Here is a table of points, one per row:
[ 52  64 -35   3  15  42 -44  35 123  36  20   2   4  10 -13   2 -38 -12 -50  48 -70 -30  46 -43
 -47 100  32  -1  69   5 -33  51  73  24 -45  10  -9  18 -16 -59 -70 -46 -11  63  -6 -17  21  32]
[-83  -3  26   3 127 -12   8 -24   4  51  15 -19 -27 -71  83  13 -17 -19 -23 -12   0 -37  34  -7
   8 -14 -46  -5  25  10   7  41  23  -6  -1 -23  -7  -6   2 -51  82  96 -47  -5  45 -78  70 -30]
[ -29  -56  -52  -39   41   20   -9   20  -85  -10  127   11  -75   35  -53  -46    7  -10   34
   22   20  -12  -47   46  -52  -15  -10   46   11   26  -55  -58  -54  123  -16   21    3   87
  -22   47  -43  -45   49 -113  -27   30   72   -3]
[-60  -8  37 -13  60  -2  21  13  -8 -90  12 -60  -9 -85  -5  79  25 -22   7 -46  -1   1  23 -39
 -29  22  72 -27 -34  32 -23 -20  66 -28  62 -48 -46  23  16 -60 100  26  14 -27 -33 -22 -17 -63]
[  49    3    8   58   13   24  -38   39   26    3  -19   46  -33  -35    8    8  -24  -33   72
    9   13   11  -46  -16    2    7  -33  -17   23   -7  -10  -22   14 -110   57    6   10   -5
  -10  -39  -38   -9  -30  -49    5   22   41   -4]
[ 33 -18 -24  11  -8 -33  32  65   6 -24 -46  55  33 -55 -34 -73  53  36  28  19 -60   3 -48  12
  -1  11  -1   7 -40 -11  52  52  -6  28 -11  28   1  37  39 -31  -3  41 -20  35 -44 -19  43 -22]
[  -5   -8   -7  -33  -10   52   52  -40    6  109 -111  -30   33   26  -82  -37   -7  -48  -23
    8  127  -60  -82    1   72  -13   76  126  -12   -4  -33    5  -18  -38  -64   76   21   -7
 -118  -22   24    2   57   39   17   -5 -127  -15]
[ 27 -28 -21 -21 -40  48  -3 -34 -19  10 -36  68 -23 -19 115  44  41  18 -60 -22 -39   7 -29   5
  28  52  36 -10 -10  18  24 -24  27  12   9  20  50   2 -32  46  -4   1  21  -6 -26 -35  44  -1]
[ 42  50  19 -41 -26 -64  39  20   8  30  53  12  -3  23 -20  23  -1  77  31  -7 -16 -28 -36 -27
  57 -63 -20 -60  23  16  32 -11  67 -36  37 -21  -2 -31 -28  47  19  24 -40  16 -70  18  -5  32]
[ 15   6 -78 -39   3 -12 -37  42  22 -17 -42  56  -9  -5  35  42  -2  20 -19  21  49 -16  30 -17
   8 -65 -23   4  16 -77  27   1 -10   1 -22 -44 -45 -31  35  20 -12  12  70  31  -9  55  21 -43]
[-31 -25  66 -14  -1 -13  -1  13  10   9  41  57  26  64 -12   7  40  19 -19  -9  16   0  27 -44
  19  55  -5 -58 -14 -43  37  54 -25 -60   4  43 -35 -13  65  36  17 -18  40 -17  34  -2  23  18]
[ -2   1  36 -11 -15 -15 -19 -25   4 -33 -68  18   0  13 -15 -15  46  14 -16  -8 -11  44  68  36
 -20 -15 -37  43  16 -17  19  10  88 -23  -8 -32 -31  75   2  -2  25 -17 -31 -68 -12 -51  26  12]
[-35 -40 -17  -8 -19  -4  14  52  23  52 -46   1  41  52  61 -10 -30   5   2 -86 -43  58  37 -40
 -51 -62   2 -14  10   1  -3   5 -52   9  53   3  36 -31   0 -14  -2 -15 -11  26 -43  39   6   6]
[ 46 -16 -14   7 -24 -27   1 -17 -37  -2 -41  -8 -10  51  18 -31  -7  18 -75  62 -41   7  31 -74
 -11  16  10   8  21  22 -17  13 -45 -29  62 -23 -34  -6  26  -4   3   8 -13 -22  38  24  42 -61]
[ 55   6  39   9  -3 -13  56 -19   3 -35  10 -17 -30 -20  12  45 -26   6 -19 -45   8   8  -6 -19
 -50  31 -28  64  57  31  93  13 -20  40   7  12 -25 -53  51 -19   1  39  33  18  -8  38 -29  62]
[  9  -2  -6  44 -86 -34  34 -26  42  25  17 -24 -17   0  -2  48  20  11  37  10 -14  68  -1 -35
  15 -10 -52 -39 -66  -9  -4  80   2  39 -10 -19 -20 -14 -34 -55 -20   3  43 -39  28 -25  16  -5]
[ -18   36  -32  -52  -20  -11   -7  -19  -29  104  -84  -69   89   23  -29  -46 -102 -104   16
  -39   72  -58 -103   20   58   79   37   72  -34    3   15   52    6   -2  -40   38  -25   75
  -47   60  -13   -5  -20    2   51   24 -127  -19]
[ 48 -41 -34  13 -37 -28 -58  16   7  19   6 -39   3 -34  12 -38   6  30 -11 -12  50  52  17  23
 -83 -26  27 -90  26  50  32 -20  28 -24 -27  21 -21 -51 -26  28  45  31  21  32  45 -24  10  28]
[ 29   5  63 -49 -11  40 -26 -24  41 -28   7  -5 -40  41  28  12 -22  81  47  46   8 -12  -5  33
 -33 -19  32 -31 -21 -56  29 -45 -74  23  -4 -33  -6  55  14 -25  -1  38 -50  40  27  -3 -11  25]
[ -61  -50  -56    6   24  -69  -40   15  -76  -23  117  -56  -55   92  -54   12   49  -61   67
   15   36  -47  -19   44   -1  -76   39   26   41   39  -61  -53   -9  104   11   11  127   92
   83    1 -111  -26   70  -31  -10  -21   78   41]
[ 12 -13  44  39 -25  28 -56 -66  31   9  -2  49   8 -22   7 -33  47  -3 -11  22 -21 -48  -8 -54
 -69 -46   2 -12 -49  30 -35  50  -2   5   0 -39  23 -34  23  28   9 -12 -38 -14 -51  36 -35  39]
[  0 -37  37  76  20  71   1  47  38   2  14 -66 -18 -24   9  53  51  -9 -14  45  -3  47   8  56
  48  25 -21  -5  30 -33 -40  36  35   5  64 -34  -8  -3  30  53  60  -2   0  37   2  49 -18 -23]
[-10  76  35  -6 -27   5  74  14   7 -12 -13  -1 -12 -29  39 -54   4  10 -16  20  29   3  24  73
 -68  36   0 -36  -9 -35 -40 -32 -18 -38  19 -32  -1 -75  -1  -1 -59  -7  18  -9 -75 -26  -5  -5]
[  0  65 -32  12 -21 -34   0 -13  12 -88  14   4  39 -35  28 -13 -35  50  37  -1  14 -18  55   3
  59  25 -60  -9  58  41 -34 -16 -45   8  15 -28  50  -6  14 -53 127 -71   1  -5  -8 -67 -35 -28]
[ 33  20 -10 105   9  20  40 -21 -58 -32 -71   9 -56 -11 -13   1 -49  86  -5 -44 -13 -28  51 -31
  12  -8   1 -59 -46 -32 -52 -16  11   4 -24  53 -14  30  20  38 -22   0  -4  23  18  22  21  39]
[-122  -11   -2  -63  -21   31  -23  -33 -125  -27   22   -5  127  -30 -127  -37  -98 -127  -12
   -2  -58  -27   45   92  127   17   62   70  -74   -3   44  -51   27   -6  -33  -53   58 -116
 -127   -9  -59   45  -33   21  127   91  -54   32]
[  22   17   -9  -11   71  -28    7  -16  -25  -25  -25   71    1   11    7   55   51  -19    0
   -8   21   84  -36   27   -7   -5   -7  -26    4   -3  -17   16  -32   17   -6   28  -42  -41
    8    4  -15  -79 -103   42   -9  -26   -7    5]
[ -16    4   19   17    4   18  -18  -15   47  -16   59  -61   -7   34   37  -10   18    3   -4
   -6  -82   29  -29  -26   -5  -40  -87   34  -22    8   47 -110  -55  -40  -87   56  -14   28
   37   34  -47  -14   14  -20  -34  -26  -26  -48]
Along one direction, these points spread out more than along any other. Take the direction at right angles to it along which they spread out most. Go by this last direction. For each point below, how far along it does it lie, from 0 to 99? 50 is the average, and the first point above lies past it. One standard deviation of the points above along it is 16.
[  0 -37  37  76  20  71   1  47  38   2  14 -66 -18 -24   9  53  51  -9 -14  45  -3  47   8  56
  48  25 -21  -5  30 -33 -40  36  35   5  64 -34  -8  -3  30  53  60  -2   0  37   2  49 -18 -23] 57
[ -61  -50  -56    6   24  -69  -40   15  -76  -23  117  -56  -55   92  -54   12   49  -61   67
   15   36  -47  -19   44   -1  -76   39   26   41   39  -61  -53   -9  104   11   11  127   92
   83    1 -111  -26   70  -31  -10  -21   78   41] 0
[ -2   1  36 -11 -15 -15 -19 -25   4 -33 -68  18   0  13 -15 -15  46  14 -16  -8 -11  44  68  36
 -20 -15 -37  43  16 -17  19  10  88 -23  -8 -32 -31  75   2  -2  25 -17 -31 -68 -12 -51  26  12] 54
[ 42  50  19 -41 -26 -64  39  20   8  30  53  12  -3  23 -20  23  -1  77  31  -7 -16 -28 -36 -27
  57 -63 -20 -60  23  16  32 -11  67 -36  37 -21  -2 -31 -28  47  19  24 -40  16 -70  18  -5  32] 56
[ 15   6 -78 -39   3 -12 -37  42  22 -17 -42  56  -9  -5  35  42  -2  20 -19  21  49 -16  30 -17
   8 -65 -23   4  16 -77  27   1 -10   1 -22 -44 -45 -31  35  20 -12  12  70  31  -9  55  21 -43] 53
[ 12 -13  44  39 -25  28 -56 -66  31   9  -2  49   8 -22   7 -33  47  -3 -11  22 -21 -48  -8 -54
 -69 -46   2 -12 -49  30 -35  50  -2   5   0 -39  23 -34  23  28   9 -12 -38 -14 -51  36 -35  39] 54
[ 46 -16 -14   7 -24 -27   1 -17 -37  -2 -41  -8 -10  51  18 -31  -7  18 -75  62 -41   7  31 -74
 -11  16  10   8  21  22 -17  13 -45 -29  62 -23 -34  -6  26  -4   3   8 -13 -22  38  24  42 -61] 55
[-10  76  35  -6 -27   5  74  14   7 -12 -13  -1 -12 -29  39 -54   4  10 -16  20  29   3  24  73
 -68  36   0 -36  -9 -35 -40 -32 -18 -38  19 -32  -1 -75  -1  -1 -59  -7  18  -9 -75 -26  -5  -5] 56
[ 33  20 -10 105   9  20  40 -21 -58 -32 -71   9 -56 -11 -13   1 -49  86  -5 -44 -13 -28  51 -31
  12  -8   1 -59 -46 -32 -52 -16  11   4 -24  53 -14  30  20  38 -22   0  -4  23  18  22  21  39] 53
